Rotation paths and how fast each direction turns (degrees per step):
Each turn is a multiple of 5 degrees from 10 to 175, or 0.
Each row of a path follows its step; steps can be skipped.
path 1
step 0: [  0  -5   1  -1 -10 -16  -1   5   0   2   8   0 -18  13 -16  -5   6   3
   7  17   8  -5   6 -10   8  -6   4  14  15  -1  -7   4   1   8  -6  20
   2   2   1   8   0  -8  -1  -1  -3  16  -5  -9   4  -5   0  -4  -7  10
  10  -8  -9  -6   9   0   9  -4   1  -3   2  13   4  15   3 -11   0  -3
  -1   0   1 -20  -4  -1]
step 3: [ -5  -5  -2   3   2  -6   2  -9 -11   5  -1  -7  -5 -18  -1  -1   9   2
  -6   4  15   0  -2 -15  -4  13  -6  -3  -7  12   2 -13  -7  -2  18   2
  12   7  -9   4  -2   4  -4 -18  -1 -14  14  -5  -1   2  -7  -9  -4  -3
  -4  -4 -13   7  -8  -8   2 -22  -9   2  11   9 -15  -2   1   3  11   5
   2  -4  -3   3  -2  -1]
step 17: [  5   4   7   7  -2   6   9   1   5  13   2  -5  -3   6   4 -16 -16  -4
 -17  -7  -1   1   1   6  11  -1 -16  -1   5  14   3   5   8   0  -1 -14
   0   2  -6  -9   1  -3   8   2  -3   8  -5 -15   9  10  -2 -11  16   5
  22 -11   8 -10  -8  -7  -2  -4  -5 -10 -14   1   3  -7   4  -4   4   2
   7  -6   3   1   3 -15]
step 19: [  3  -1  -3  -3  16  -1  -9   0  -2  16   7  -4 -11  -7   3 -10  12   3
   3   5   7  -7   1   1   1  -1  -1  -2  -3   8   5   4   6  -1  24  -5
  11   7  -7   8  -2   7  23  -8   0  13  -3  -7  -2  -3  -2   2  -6   6
   2   0  -1 -19   1 -18  16  -2 -10   8  -4   4  -1   1  -2   3 -10  -6
 -10   2   2  12  14  -8]
step 21: [ -4  12   0   8  -3  -5   5  12  -4  12   0   0   5  10   4  -8  -3 -10
  10   7   9 -11   7  -3  17   1  -4   6 -13 -13 -12   6   4   3  -5   3
   1   5  -3  12   8   5   5  14   0  13   0 -18  14  -1   3 -16   3 -10
 -10   2   4 -11   4   1   7  13   7   5   3  -4   0   7  -3   4 -12  -3
   1 -18   7  -3   6  -9]
step 28: [  2  15   4   0   9   5  -3  -3  13   2   5 -16  -2 -11  10  -2  -2  -4
  -4  -5 -19   1   2   1   0  11  -8   5   0   1  -7 -13   2  -6  -8 -19
   2   5   8  -2   3  -8  -3   5  -7  -2  -2 -14 -11   6 -13  -7  13   0
   2  -6  -6  -4   5  -7 -12  -9   5 -16   8 -12   4  10   2   1  -4   1
  11   2  -8   0 -17 -16]
step 35: [-11  -5   9   1   3  -7   1  -4   4   0  -2  -2 -16  -2  -1   3   8   7
  -4  16  11   2   1   2 -12   7  -1  -4  -3   7  -3  -4  -1  -6   7  13
   9   5   4   9   4  -4   2 -11   1   7   7   5   8  -8  -1   3 -20  14
  -3   0 -23   8  -3  -3  13 -12   4  -1   0  -1  -3  15   7  11  -2  10
  -7   1  -2  -1 -13 -22]
step 37: [  0   2   5   7  -9 -14   2 -13 -11 -11   0  -4   1   7  -9   4  -1 -11
  15  16   2  -4  -1  -8   9   6  -1  12   2   6   5  -9  -5   1   8  16
   4   4  -8   4   1  -5 -10  -1 -12 -10  -2 -13  -2  13   8  -3 -11 -18
 -12  -4  -9  11   3   7   5   4  10   5   8   3 -10   7   4   2   4   2
   2 -13   7 -16  -2  -4]
[ 1 -1  1  0 -2 -2 -2 -1  0  0 -1  1  1  3  0 -1 -2  1  3  4  1 -1  3  3
 -4 -2 -2  0 -5 -1  3  2 -1 -3  0 -1 -2  1  1  1  4  0  2 -1  3  1  2  0
  3  0  0  3  1 -1  2  0  1  1 -2 -2 -4  2 -1  1  1  3  3  3 -2 -1 -1  2
 -3 -2  1  1  2  1] -> 170
[ 2  3 -3 -1  3 -1 -1 -2  1 -1  3 -3  0 -3  3 -4  2 -2  1  0 -2  1  0  3
 -1  1  4 -3  1  0  0  0  2  1  1  0 -2 -1 -3  2 -1  0 -1 -3  2  2 -1  0
  0  2  3  2  1 -2 -2  2  4  1  0  2  0  3 -1  1  2  0  5  1 -1  0 -4 -1
 -2  1  1  1 -2  0] -> 125
[-2  0 -1  3  1  0  0  0  0  2  3  1  2  0  2 -1 -1  1  2  1  1  3  1  1
 -2 -1  2  0  1 -2  3  5 -2  3  1 -4  0  1  2 -1 -3 -2  3  1 -1  1  0 -1
 -2 -3 -2 -3  2 -4  2  4  5  0 -1  2  3  0 -2 -2 -3 -1 -4 -2 -1  3  1  1
  0 -1  1  0  0 -1] -> 10
[ 2  2 -2 -1 -2  4 -3  0  1  0  2  3  2 -1  2  4  4 -1  0  1 -2  0 -3  1
 -2  0  0  3  2 -2  2  0  0 -1 -3  1  1  2 -2 -1 -1  1 -3  3 -1 -3 -2 -3
  4  0 -2  2  1 -2  1  0  2  1 -1  0  0  1  2 -3 -3 -3  1  3 -1 -2  3 -1
  0 -3 -1  4  1  0] -> 135
path 2
step 2: [ -5 -11   3   9  -6 -12  -1   0   0   0  -5   2  -7   6   2   5   0  -3
   0  14 -14   2  -2 -15   2   6   5   5 -16  -4  -8 -21  -4 -15   3  -2
   2   1   8   0   3  11  -7  14  12 -14  -7  -6  14   0  -5  -2  -7   6
  -3  -4  -1   5   7   0   1  11  -4   2 -15 -19  10  15 -17   5   4   3
  15   5  -5   4   3  -4]
step 3: [ 10  -6   4   5   3   9  -1   3   5   9   1   7  -3  -1   1  -2  -8  -9
   1   0  -2  -4  -9   2  -6   2  -7 -14 -19   3  -2  -9  -8   2 -10  11
  -3  19   2   1 -15   4 -10   0  -8  -4   8 -12   9   3 -24   0  -7 -10
   7   5  20  12   3   4  -7   4   3 -18  -2 -12  -2   4  -9  12  -6  15
  -2  -1  -5   7   1  -8]
step 5: [  8   2   1   5   6  18  -5  -1  10 -10   6  -7   2  -6 -14  -2 -10  -7
  -8  -6 -14  17  22   5  -7   0   5  -6  -3  -8   0   3   5  -3   4   3
  10  -4  -9  12  -5   3   6  -1   2 -17   5   6  -3  -9  -9  -8   1   9
  -2  -1  -2   8   3  16  -7   1  -3  -4 -24   0   8 -14  -2 -12  12   5
  -4   2   4 -12  -1   2]
step 11: [ -5  14   8   1 -13   5   2   0   5   8   1   3 -18  -4  11   6   3   5
   2   8   1 -13   0  -9  10   8  -2 -15   0 -11  -6  -5  -9   5   4 -32
   5  20   0   1   9   3 -12  10   2  -6   1  -5   8   1   5  -4   2  -9
  -1   0  -7   4  -4   0  10   9  -4  -1   8   1  18   1 -11  -4  -4  -2
  -4 -14  10   6  -5  -5]
step 14: [ -5  -2  -9  -3  -8  13   2 -11  -2  -3 -15  14   4   0 -11  -4   0  -1
   3  13 -19  -6  13   2   3  -3  -8   2   4  -5 -20   8  10   0   8  -9
   6  -7  -6   1  -8  13   3  -8   1   8  -4   0  16  12   8  -8  -6   9
  -3  -9   4  -1  -3  -4   2   1   4   7 -11 -13   1  -7  -7  -9  11 -14
  -9   5  -8 -12  -7  -7]
step 23: [ -6  11   1 -11   0  -8  -5  -1   7 -16  -8 -16  -2   2   4  -5  14  -1
  17  12   2  -3  16   3   1   0   4   0  -6   6  11  15  12  -7  10  -4
  14   3  -8  -4  -6  13   6   8 -14  -7   3  -6   0  11   7   4   7   7
 -13  -3   0   3  -1  10   4   7  -5  -5  -8  -1   9   0 -12 -11   4  -8
   8   1  16 -12  -2 -13]
step 24: [ -2   1  -5  -3   3  -9  11   4  12  -7 -14  -6  -6   1 -11  -4   5  13
  24  -5  -2   7   8  -4   4   5  -3 -18  -4  -2  10   0 -10  -5   7  -9
   5  -5  -5 -16   8  -4 -11   2  -9   5   8  -8  -4  11  -7   4 -19  -5
  -7  -3  -2  14   1   1  -2 -10  11 -14  -9   5  -7 -14   2   1  10   6
   9   5   5   5  -7   6]
step 35: [ -7  -1   0   1   9  -1 -11   0   2   5  20  -4   7   7  -1   4  -4  -5
  12   4 -11  -8  -8  -4  -9   0  11  15  -8  -3  -7   7 -13   1   1  14
 -15  -1  10   0  -9   9   9  -9   6  -6   3   4   1  12  -4  -8   6  -1
   5  12   9  -2   3  17  -1  -3  -5 -13 -19  -6   2   6 -12   6  15 -14
   9   3   4 -10 -10  -6]
[ 2  0 -2 -3  1 -1 -1  0  0  0 -1  3  0  1  3 -1  0 -2  2  2  3  0 -1 -2
 -1 -1  0  0  2  1 -2  3 -3 -4  2  4 -2  0 -4  0 -1 -2  2  0 -1 -1 -2 -2
  1 -3  0 -1  2  3  0  3  2  1 -2  4  1 -4 -3 -1  3 -1 -1  1  0  2  0  3
 -2 -3 -2  2 -1  0] -> 115
[ 1  1  0  0 -1  4 -2 -2  0  0  4  3  0  0  3 -2 -1  2 -3  3 -1  4  0  2
  1 -4 -2 -3 -1  3  3  0 -1 -1  1 -1 -3 -1  0 -1 -1  1  1  1  0 -1  2  2
 -4 -1  2  2  2  3  0  0  1 -2  1 -2  0  1 -2  2 -4  1 -2  0  2  4  3 -2
 -1  1  0 -1 -3  2] -> 85
[ 1  0  0  0 -1 -1 -1  1  0 -1  2  0 -1  2 -3  4 -2 -2  0  2 -3  0  3 -2
 -2  2  0 -1  2 -4  1  1  3  1  4  1 -1 -4  2  1 -2  2  1 -3 -2  0 -1  2
 -3 -2  2 -2  3  0  3  0  0  0  1 -2  2 -1 -4 -2  2 -1 -3  1  0 -3  0  1
  2  2 -3 -2 -1 -3] -> 85
[ 0  4  2 -1  0  3 -2  1  0  2 -1  2 -1  1 -1 -1 -2 -1 -2 -1 -4  3 -1 -5
 -2 -2  3  1  2  2 -3 -1 -1  4 -1 -1 -4  1  0  0  2  0  2  0  1 -2  1 -2
 -2  2 -3 -3  1  0  0 -1 -1 -3  0  0 -2  2  1 -2  0  1 -1  2 -4  0 -1  3
 -1 -5  2  0 -1 -1] -> 45
[-2 -2 -1 -2 -3  3  2 -2 -3 -1  1  0 -3 -2  1 -1  4  1 -1 -2  0 -1  0 -1
 -1 -1  0  0  1  0  1  1  1 -2 -1 -2  2 -1  0  3  1  1  2 -4  0 -3  1  1
 -2 -2  1 -2 -2 -5 -2  1 -3 -1 -1 -2 -1 -3  2 -1  3  1  2  0  0  1  0 -1
 -2  0  0  2 -7  0] -> 20
[ 0  2 -2  0 -2 -1  4 -1  1 -1 -3  0  1 -3  5  3  0 -3  0 -1 -1 -1  1  1
  1  1  4 -3 -3  0  1 -2  1 -1  0 -2 -2  1  3 -2  2  0  0  1  0  4  0 -1
  0 -1  0  2  3 -1 -2  2  0 -1  4 -1  0  1 -4  3  0  2  1  4  0 -1 -4  1
 -1 -3 -3  0 -3 -1] -> 35
